In the data rows, 128 means zero.
Some points:
[135 128 153 120  53 123 140  97 160 154 110 137 152 131 117 140 150 162
 122  65 116  49 161 154 157 166 162 127  93 134 177 186 184 113  83  70
 136 110 119 106  51 186 147 122 159 215 148  85 165 138 156 133 111 179
 174 177  12 234 136 163 174 169  83]
[122 137 171 174 175 132 108 165 178 102 158 111 220  81  84 130 106 140
 228 163 104 126 172 115 156 152 156  99 188  47 145 146  99 144 163 112
 179 220 130 176  69 154 151  68 148  68  62 147  89 127  59 120  94 151
 184 151 100 103  88 159 132 144 183]
[212 103 213  90 204 136 151  68 178 101 110 100  85 144  89 142 114 152
  83 136 102  97  79 149  83 132 117  92 144 127 127  65 158 129 140 217
 204 198 106 132 107  39 125 133 119 169 190 162  91 137 116 163 125 196
  99 126 136 121 134 167 196 121  79]
[ 96 143 178 127 128 158 148 171 124 115 108 145 126 201 111  61 111  80
  93 144 103  99  56  73 120 119 146  81  73  96 174 140 116 106 105  47
  88 242 149 105 120 158 118 147  80 110  78  82 110 121 125  88  90 164
   0  89 119 102 147 119 141 128 146]
[113 151 100 103 130 149 156 122 153 152  88  64 143  70 153 156 150 167
  72 124 180 255  68 115 143 132 189 163  79 151  72 188 109 167 110 131
 149 164 194  17  93 110 133  82 181 123 155  96 121 129 159 144 113 168
 106 179 108  75 121 143 125 111 196]
[115 122 128 211 201  26 106 146  73 152 185 168 115  91  65 176 127 142
  80 125 206 118  78 101  54 176 136 132 158 169 171 176 149 143 132  86
 160 118 185  84 129 137 103 176 133 111 149 162  87 114 109 153 125  85
 140 149  74  99 167  22 188  93 130]
[170 140 153  57  66 114 150 237 169 104 100 129  91 140 202 164 143 107
 146 158 255 130 144 155 168 132 120  37 151 122 106  73 143 119 122 164
 137 105  97 141 190 155 116 148 111 131 109  97 177  98  49 138  84 119
 135 133  95 122 124  69 137 125 171]
[157 106 136 137 127 164 134 197 112 143 141 194  97  84 170 184 127 133
 128  87 107 103 151 158 138 129 134 136  73 111 121 118 118 122  43 160
 105 110 148 135 113 122  87  61  91 136 102 203  61 255 136 156 126 160
 130  36  89 112 142 113  20 130 137]
[154 122 133 166  87 125 138  82 112 176 168 199 137 164 129 118 107 182
 174 100 138 125 134 127 150 107 128 143 157 139 134 111  61 255 101 200
 113 124 146 128 157 149 121 125 114 117  97  79 135 153 134 130 142 105
  59 135 136 123 139 123 172 196  89]
[ 34 133 118 106  77 136 124 108 100  94  77 152 191  90 104  65 191  89
 167 100 146  53  80 181  89 128 196  86 151 129 136 101 122 105 154 193
 160 181 178 131 128 126 125 120 202 163 153 122 183 117 151 192 205  81
 124  79 128  77 136 108  84  78  82]
[122  73 152 165 137  42 131 109  97 142 108 120 160 137 244 188 195 127
 115 151 108  67 135 120 181  78 169 140 126 130  97 135 124 100 144 137
 148 163 118 140 182 143  88 124 101  85  93 180 177 126 237  47  88 112
 152 105 201 137 118 147 186 109 157]
[ 36 180 114 125 128 173   0 196 134 142 150 130 120 182 130 147 161 141
  94 145 158 129 139 136 108  77 155 178 115 186 154 191 174 133 159 126
 192 149 115  72 212  99 170  60  72 109 161 101  98 138  58 138 136 154
 154 138 151 108 102 171 135 152  73]
[120 132 167 151 126 183  81 114 178 140 102 173  96  94  62 179 106   0
 172 104  86 211 139 115 161 144  68  89 133 114 156 179 117 152 116 125
 172  87 166  91 192 133  80 141 147 193 115 116 138 140 166 128  77  98
 158 115 170 178  99 169 183 122 124]
[144 134 186 116 156  95  64  55 209 104 121 161 163 153 121 135  52 160
 167  98 135 111  67 131 129 145 188 122 168 111 113 117 147 118  99  85
 154   3 160 117 199 135 111 148 116 104 158 102 150 151 147  59 144 145
 121 153 145  96 109 160   8 131 123]
[119 122 129 182 164  93 218 117 145 122 236 134 155 137 155  92 111   0
 131 116 163 142 160 160 158 117  52 165  98 162  72 115 148  92 153 156
 151 105 130 111 101 141 142  86 128 113 134  97 142 138 126 108 211 222
 112 137 133 116 133  93 116 167 129]
[212  72 122 180 169 220 185 158 127  91 143 133 179 156 131 150 142 155
 146 149  70 129 130 116  97 102 128  98  71 178 104 110 177 146 159 133
  88  76 133  97 129 135 189  79 169 119 124 109 178 110 146 119  81  76
 122 139 169 146  65  48  99  63  71]
[140 115 225 112  97 138 119 144  91 133 132 134  65 111 164 135 117 120
 155 150 104  87 113 154  93 223 123 255 158 129  93 122  89 119 126  98
  68 147 127  93  99  54  71 107 125 134 137  79 125 107 103  90 151  89
 142 158 152 171   7  77 111 163 148]
[103 108 142 126  63 102 142 118 128 164 136 119 125  91  92 160 130  97
 147 153 145 102  95 118  18 112 111 142  77 143  68  79 118 156 124  52
  84  69 101 227 187 129 156 121 147 111  76 123  89  94 147 193 124 216
 134 126  99  96  70 170 144 136 125]
[102 136 180 155 192 144 156  61  99 115 136  82  90 121 121 169 245 160
 124   0 186 153 184 103 128 174  93 101 153  98 128  94  66 113 152  86
  49 127 114 102 141 130 187 138  55 152 116  91 164 102 121 137 137 134
 144  85 168 114 130 162 103 144 126]
[110 124 122 125 118 116 135 140 116 119  92   4  57 163  89 102  94  93
 135 112 129 102 127 180 151 122 148 126 173 142  93 152 193 202  85 116
 158  99 132 144  32 113 180 124 145  41 133 108 106 144 130  74 125  67
 150   0 131 135 149 157 134 126 139]
[130 189 103  97 179 121 140  98  63 141  97 148 179 136 143  76 121 138
  46 152  98 148 122 143 160 115  97 107 255 102 119 138 137 110   0  98
 114 138 122 106 113 127 117 110 128 107 114 126 132 110 116 220 132 163
 158 116 193 123  53 109 151  91  74]
[111 109 116 107 180 183 127  77  70  76 131 154 108  59 150 120  75 124
 140 124 175 138  90 102 103   0 136 143  93 106 161 157 141 170 126 101
 164 153  98  89 141  92 156 191  97 117  98 160 161 104  86 137 212 118
 151 129  80 255 116 117 105 119 184]
[153 136 101 151  88  94  46 120  88  92  94 133 197 110  58 123 149 116
  82  85 115 175 148 102 140 146  99 123  72  56  82  94 149 117  75 169
 136 161   0 131 128 105  63 123 121 102 167 104  74  76 115  67 170  82
  95 148  68 115 142 137 122  67 107]
[102 133 127  81 188 177 154 121  93 201  59 182 104  84 131 108 215 169
 217 163 146 177 118 161 177 133  98 203 123 123 156 158 201 139 154  66
 212 101  87 195 109 149 133 167 132 155 155 155 104 137 108  98 161 121
  47 144 133  63 120 118 163 110  90]
[146 176  72 141 135 125 143 152 158 214 177 125 106 147 204  82 133  93
 172 113 104 137 126 187  46  65 136 137 130   0 168 102 126 119 131 136
  81 100  97 103 121  92 141 114 104 125 200 147 149 112 170  94  57  85
 168 153  92  76 143 116 150 134 102]
[ 87 145  62 145 119 116  81 152 130 153  79 104 122  58 144 141 156 134
 140 154  33 122 131 116  69 124  83 111 143 171 161  57 129 168 174 126
 105  95 124  93  88 117  40 127 127 106 118 140 224 106  78 111 106 209
 116 116 178 157 217 103  82 169 152]
[159  98  72 104  68  99 120 162 104 109 250  86 118 148 142 149 164 157
 154 134  51 136  27  54 133 165  71 137 132  55 114 158 156 108  99 168
 165 110 192 170 155 173 174 150  97 200 130 103 150 108 106 119 168 136
 138 102 153 141 125 140 117 137 168]
[162 133 121 132  90 194  95 136  71  52 142  45 135  87 102  87 104 110
  73 145 130 134 127 133 131 141 206 115 184 100 123 137  95  81 166 115
  75  93  95 136 143 144 124 156 168 143 115 156 120 255 104  90 145 141
 107 162 169 126 149 112 216 138  87]
[131 134  91 121 198 179 116 131 104 106 166 113 113 182 158 104 150 136
 148 153 116 163 184 183  72 171 171 122 157 157 108 143 120 105 165 173
 102 107 167 196 153 176  31 165 113  76 154 105  90  76 189 163  89 158
 112 120  81 220 108 192  97 120 149]
[125 135 103 117  89 162 127 130 149 202 198 107 119 150  66 142 131 128
  95 165 178 110 143  61 188 104 116 131 190 125 157  91 114  90 155  78
 177 161 129 174  73  38 142 114 128 104  91  74 129 172 184 159 117  89
  85 162 156 192 171 135  45  34 121]
[163  93 124 101 135 112 147 103 165 127  72 107 138 152 139 119 116 133
 156 205 133  82 228  95  58 189  34 178 116 102 120 245 107 141 106 148
 107 152 103 110 193 137 178 164 128  84 150 133 174 173 142 180 157 112
 127 170 142 116 214 145  96 120 155]
[182 182 109 171  90  72  62  57 211 143 132 158 132 119 143 127 121 160
 128 180 130 167 164 129 154 102 138 182 112 143 175 112 144  78 174 135
  49 108 145 116 114 126 172 134 173 161 118 138 127 120 120 168 152 116
  88   0 123 125  73 125 175 133 217]
[ 94 233 161 181 107  78 152 200 114 104  87 117 134 171 110  76  56 161
 142 115  94 191 117 175 131 159 142 116 102 172 128 128  90 120 146 156
 168 126  79 150  95 133 221 194  83 179  63 199  79 126 203 153 122 116
 151 181 166 166 130 111  99 152 146]
[ 85 164 144  32 140 104 166 100 102  97 136 133  91 119 162  94  54 134
 147 149 155 174 154   0 124 140 135 136  98 175 165  92 134 120 133 173
  72 133 155 143 100 146  96  31 137 133 106 170 114 101 125  64 133 101
 190 125 130 103 189 147 159  70  36]
[ 86 142  90 103 152  98 143 175 146  92 119  71 111  96 120 105  81 150
  64  96 129  82 164  62 165  67  86  88 113 131 153 188  94 183 148 128
  96 154 142 234 118 105  51 172 130 151 222 126 133 142 145 125 132 127
 144 150 144  76   0  90 106 135 123]
[148  94  69 118 111  69 140 110 114 169 137 167 108 182 106 127 119 114
 138  84 122 133 146 131 138  83 134 109 159 156   0 132 172  96 166 103
  82 197 163  96 121 135  90 150 148 154 104 193 143 122  23 158  85  44
 118 163 142 130 132 193  76 203 100]
[114   5 137 116  66 255  82 132 143 137 151 162 155 162 118 108  95 133
  45 147 173 126 135 151 155 147  94 119 158 129 160 125 104 138 123 127
 127 107 127 115  66 168 146 157 151 122 139 255  83   6 161 101 140 137
 165 116 163  71 141 124 125 157 158]
There is one direction along which these points spread out most. Take the direction at right angles to it along which they spread out most. Then take the direction at right angles to both along which they spread out most. Go by this last direction. For each point below, how far along it does it lie, from 0 to 99? 50 is the average, and the first point above lies past it. One standard deviation of the points above along it is 16.
[122 137 171 174 175 132 108 165 178 102 158 111 220  81  84 130 106 140
 228 163 104 126 172 115 156 152 156  99 188  47 145 146  99 144 163 112
 179 220 130 176  69 154 151  68 148  68  62 147  89 127  59 120  94 151
 184 151 100 103  88 159 132 144 183] 88
[148  94  69 118 111  69 140 110 114 169 137 167 108 182 106 127 119 114
 138  84 122 133 146 131 138  83 134 109 159 156   0 132 172  96 166 103
  82 197 163  96 121 135  90 150 148 154 104 193 143 122  23 158  85  44
 118 163 142 130 132 193  76 203 100] 37
[144 134 186 116 156  95  64  55 209 104 121 161 163 153 121 135  52 160
 167  98 135 111  67 131 129 145 188 122 168 111 113 117 147 118  99  85
 154   3 160 117 199 135 111 148 116 104 158 102 150 151 147  59 144 145
 121 153 145  96 109 160   8 131 123] 60
[159  98  72 104  68  99 120 162 104 109 250  86 118 148 142 149 164 157
 154 134  51 136  27  54 133 165  71 137 132  55 114 158 156 108  99 168
 165 110 192 170 155 173 174 150  97 200 130 103 150 108 106 119 168 136
 138 102 153 141 125 140 117 137 168] 57
[130 189 103  97 179 121 140  98  63 141  97 148 179 136 143  76 121 138
  46 152  98 148 122 143 160 115  97 107 255 102 119 138 137 110   0  98
 114 138 122 106 113 127 117 110 128 107 114 126 132 110 116 220 132 163
 158 116 193 123  53 109 151  91  74] 43
[119 122 129 182 164  93 218 117 145 122 236 134 155 137 155  92 111   0
 131 116 163 142 160 160 158 117  52 165  98 162  72 115 148  92 153 156
 151 105 130 111 101 141 142  86 128 113 134  97 142 138 126 108 211 222
 112 137 133 116 133  93 116 167 129] 45
[212  72 122 180 169 220 185 158 127  91 143 133 179 156 131 150 142 155
 146 149  70 129 130 116  97 102 128  98  71 178 104 110 177 146 159 133
  88  76 133  97 129 135 189  79 169 119 124 109 178 110 146 119  81  76
 122 139 169 146  65  48  99  63  71] 44
[140 115 225 112  97 138 119 144  91 133 132 134  65 111 164 135 117 120
 155 150 104  87 113 154  93 223 123 255 158 129  93 122  89 119 126  98
  68 147 127  93  99  54  71 107 125 134 137  79 125 107 103  90 151  89
 142 158 152 171   7  77 111 163 148] 47
[157 106 136 137 127 164 134 197 112 143 141 194  97  84 170 184 127 133
 128  87 107 103 151 158 138 129 134 136  73 111 121 118 118 122  43 160
 105 110 148 135 113 122  87  61  91 136 102 203  61 255 136 156 126 160
 130  36  89 112 142 113  20 130 137] 54
[122  73 152 165 137  42 131 109  97 142 108 120 160 137 244 188 195 127
 115 151 108  67 135 120 181  78 169 140 126 130  97 135 124 100 144 137
 148 163 118 140 182 143  88 124 101  85  93 180 177 126 237  47  88 112
 152 105 201 137 118 147 186 109 157] 39
[ 34 133 118 106  77 136 124 108 100  94  77 152 191  90 104  65 191  89
 167 100 146  53  80 181  89 128 196  86 151 129 136 101 122 105 154 193
 160 181 178 131 128 126 125 120 202 163 153 122 183 117 151 192 205  81
 124  79 128  77 136 108  84  78  82] 32
[125 135 103 117  89 162 127 130 149 202 198 107 119 150  66 142 131 128
  95 165 178 110 143  61 188 104 116 131 190 125 157  91 114  90 155  78
 177 161 129 174  73  38 142 114 128 104  91  74 129 172 184 159 117  89
  85 162 156 192 171 135  45  34 121] 61
[153 136 101 151  88  94  46 120  88  92  94 133 197 110  58 123 149 116
  82  85 115 175 148 102 140 146  99 123  72  56  82  94 149 117  75 169
 136 161   0 131 128 105  63 123 121 102 167 104  74  76 115  67 170  82
  95 148  68 115 142 137 122  67 107] 43
[170 140 153  57  66 114 150 237 169 104 100 129  91 140 202 164 143 107
 146 158 255 130 144 155 168 132 120  37 151 122 106  73 143 119 122 164
 137 105  97 141 190 155 116 148 111 131 109  97 177  98  49 138  84 119
 135 133  95 122 124  69 137 125 171] 43
